(in the rows, 128 means zero)
The rows below come in pairs that one turn or mirror swaps. Which row does each named row swap with?
The rows were stretched afterwards, more along some directions than others.
tuzu: [135 158  99  87 149 157 171 117 128 100 117 171 129 111  71 142  56 130
  88 135 119]
Vulap: [161 133 128 103 131 116 126 120 128 131 111 140 154 138 121 133  88 126
 140 140 110]
suli: [135 136 131 127 153 121 134  98 122 110 135 151 137 134 109 131  79 111
  87 121 106]
Kagu: [147 119 157 101 141 141 132 124 145 125 148 137 132 159 145 147  96 114
 112 123 126]
sini: [138 129 117 113 167 146 145 126 135 131 140 140 126 150 118 158  86 109
 116 138  89]
zevit: [145 159  98 125 131 133 136 104 133 116 129 158 144 111  91 106  60 112
  77 156 104]
Babut: [164 132 131 102 128 123 121 122 126 133 106 135 149 136 124 132  88 131
 138 136 107]
mebef: [122 115 124 115 159 146  98 145 122 115 127 135 126 128 144 127 106 100
 131 122 121]
vopuf: [138 142 107  93 136 152 175 110 134 104 120 169 128 121  74 140  64 130
 111 136 126]
Mori: [146 145 123 144 115 118 144  94 133 124 125 136 141 129 121 106  32 116
 114 140 113]
likom: [127 134 140 128 127 135 127  96 132 129 119 115 155 129 146 110  84 101
  94 133 100]
tik: [162 112 119  96 153 134 121 137 110 123  87 152 122 116 104 128  63 120
 123 139 116]
tur: [168 129 110 120 124 127 120 103 126 117 112 140 140 147 129 109  84 128
 137 136 117]
ludu: [156 115 121 131 136 122 131  94 124 125 118 151 132 133 116 127  74  78
 123 154 118]
tefod: [132 112 120 148 127 130 161 112 158 126 125 142 133 139 117 119  71 122
 156 136 119]
sek: [139 133 123 123 109 141 125 109 129 109 128 130 141 118 114 115 107 122
 147 132 139]
tuf: [148 113 114 100 161 137 130 135 109 117  96 157 117 112  94 131  67 110
 112 138 115]
dev: [141 135 135 124 171 138 131 135 130 124 132 159 137 134 114 138  39 113
 100 127 119]
misi: [162 127 103 140 122 130 128  96 137 117 115 141 133 142 128 104  87 106
 137 139 120]
Lav: [106 118 113 150 154 137 156 138 110 110 134 134 128 120 113 122  59 109
 154 120 122]
tuv: [123 147 120 119 149 154 128 130 133 127 124 140 136 107 118 128  69 122
  78 128 100]
zovut: [123 152 117 115 155 154 130 136 134 124 118 148 139 103 110 131  73 118
  76 131 103]
pek: [132 131 113 132 111 137 119 100 125 106 132 123 144 118 126 109 102 113
 144 133 130]
votu: [133 126 111 149 137 120 141 127 133 118 124 126 133 106 112 118  81  89
 127 157 121]
pugav: [143 137 141 139 129 116 131  79 134 121 147 144 147 147 120 127  75 119
  92 121 107]
zuvun: [125 111 126 101 129 154 144 140 111 125 121 137 133 115 117 114  47 117
 140 136 132]
Zere: [141 128 126 110 159 142 138 126 138 130 139 132 133 153 124 156  92 114
 125 136  93]
siles: [128 130 118 103 157 144 104 152 118 118 129 152 129 116 122 135 100  98
 107 140 119]
lamib: [152 123 136  99 138 123 128 134 132 126 120 148 149 153 124 117  68 130
 150 140 113]
lov: [ 94 130 143 115 158 168 161 121 131 108 147 143 123 132 114 138  50 108
 112 117 116]
filid: [142 127 138 107 130 135 147  83 106 110 124 125 142 142 118 123  76 107
 121 132 113]
Zemed: [132 108 115 134 169 148 129 130 117 109 124 147 114 113 116 138 100  70
 102 138 126]
zale: [122 119 113 111 174 161 155 131 133 123 129 146 113 140 118 143  71  91
 109 138 103]
zef: [126 120 125 111 157 149 106 153 130 119 119 143 120 122 133 128 112  99
 127 128 129]
seso: [117 136 128 120 164 147 128 127 112  98 125 133 129 134 122 114  75 119
 124 109 116]
popur: [120 145 110 120 159 144 128 127 114 100 116 139 133 120 116 108  68 123
 104 121 110]
sekoz: [123 113 136 111 133 145 164 119 125 101 138 128 117 146 125 138  95 107
 153 122 128]
Vaf: [129 155 104  90 156 160 149 138 130 111 115 167 130 102  86 141  66 130
  76 135 112]
kez: [147 149  93  84 162 134 140 125  88 106 138 170 131 111  74 149  64  95
  85 150 113]
tepa: [113 114 139 123 161 150 104 141 126 112 114 131 129 132 146 120 109 110
 131 114 125]
Parom: [155 122 122 123 115 124 129 102 147 138 132 144 133 132 124 125  92  84
 113 169 107]
febef: [116 115 126 160 139 125 154 122 157 131 130 140 139 134 121 118  60 117
 149 133 117]
Lar: [156 141 115  85 139 132 150  99  89 107 132 150 140 125  76 135  68 109
 102 143 118]
zof: [109 120 119 135 149 143 169 126 116 102 133 129 117 131 112 130  72 111
 158 119 118]
zomu: [170 124 119  94 133 123 119 129 115 125  88 147 139 120 109 126  77 130
 132 144 115]
furud: [145 118 126 129 157 141 130 109 117 116 126 152 125 134 129 133  92  85
  97 122 122]
biku: [133 131 125 116 107 140 124 118 125 113 128 134 149 114 119 113  92 120
 141 140 136]
lefa: [122 144 123 129 147 143 125 124 139 129 118 134 148 109 129 118  75 105
  81 135  98]
savab: [124 114 114  96 154 161 161 148 129 129 121 151 116 128 109 128  57 102
 124 143 119]
mamel: [108 126 151 102 155 150 146 137 135 114 148 145 145 128 110 141  78 107
 123 136 122]
bezi: [159 132 133 108 134 123 126 117 135 132 128 131 149 151 129 141  89 128
 136 135  97]
deze: [126 131 145 123 126 131 134  91 122 125 119 116 157 133 144 109  80 105
 101 129 103]
Rorop: [141 136 112 137 110 137 126  88 135 107 126 129 135 133 126 114 111 119
 135 132 123]
zanug: [139 130 125 133 141 130 132 102 108 115 141 149 135 137 127 128  78  99
  97 115 119]

Swapped with Mori: dev
Swapped with tik: tuzu
Swapped with tuf: vopuf
Swapped with lamib: zevit
Swapped with tuv: Vulap
Swapped with mamel: Parom

